In the data rows, 128 means zero.
Here are some points:
[173 124 115 122  96 139  87 114 125 131]
[129 127 114 119 128 110  90 182 104 132]
[137 120 106 101 111 145  98 130 103 129]
[120 144 106 120 186 121 131 150  98 148]
[ 85 102 173 114  83 122 151  69 221 102]
[108 108 143 124 105 116  89  96 198 114]
[119 118 137 116 123 127 147 107 119 121]
[157 136 109 136 197 107 104 164  96 140]
[131 136 108 107 163 122  96 159  93 139]
[ 75 114 152  92 107 122 134  77 156 113]
[138 122 126 120  89 162 255  99 125 118]
[ 78 114 156 127  74 144 205  77 150 108]
[111 122 171 123 102 126 137  76 189 109]
10 more points follow, each with its number after it:
[163 133 129 132 166 127 109 122 120 135] 0
[ 76 128 137 109 107 110 150  98 141 120] 1
[186 117 142 128  93 124 107  88 224 115] 2
[169 118 107 115 123 124  99 125 112 128] 3
[ 89 123 125 103 151  98 120 115 101 127] 4
[ 94 131 114 105 131 108 102 147 120 136] 5
[126 141 122 135 134 125 101 144 112 136] 6
[ 91 105 206 240  77 146 144  68 247 102] 7
[ 70 118 147  99 113 117 131  97 113 117] 8
[ 91 117 159 113  93 119 159  92 172 116] 9
Which of these numbered points is nearest to each point below, looking only along the 2 directions in which the first points spread most? Its number follows each.
[ 80 112 163 109  86 105 100  88 185 112] > 2
[ 97 106 152  98 255 145 113  79 238 106] > 2
[ 79 111 172 114  94 112 146  80 229 107] > 7
[ 76 106 170 107  76 124 103  72 213 106] > 7
[106 112 134 107 100 117  83 100 166 120] > 2
[136 111 147 133  95 143 133  81 177 114] > 9
Here are 10 other points, each followed by its number:
[117 118 129 141  86 159 255  93 139 118] 0
[117 119 138 125  94 154 155 104 116 120] 1
[107 137 139 134 150 128 255 109  98 125] 2
[138 122 132 148 102 137 108  88 147 123] 3
[212 136 123 203 138 145 138 107 117 134] 4
[132 119 137 142  85 127  81 103 173 121] 5
[194 141 122 130 100 125 110 108 114 125] 6
[ 98 135 107 134 113 134 109 174  82 142] 7
[ 91 120 138 116  83 137 101  89 136 117] 8
[129 136 109 126 124 129 111 128 107 136] 9
Which of these numbered points is nearest to each point below, looking only along the 2 directions in which the first points spread most? Its number follows each.
[ 83 120 154 121 118 125 196  96 129 116] > 1
[ 78 117 155 113 120 120 165  88 128 114] > 1
[130 150 121 127 188 121 227 130  95 131] > 2
[217 140 111 143 152 147 104 137  97 140] > 7
[153 145 100 175 138 151 104 214  96 146] > 7
[120 145 115 110 151 140 172 139  99 140] > 4
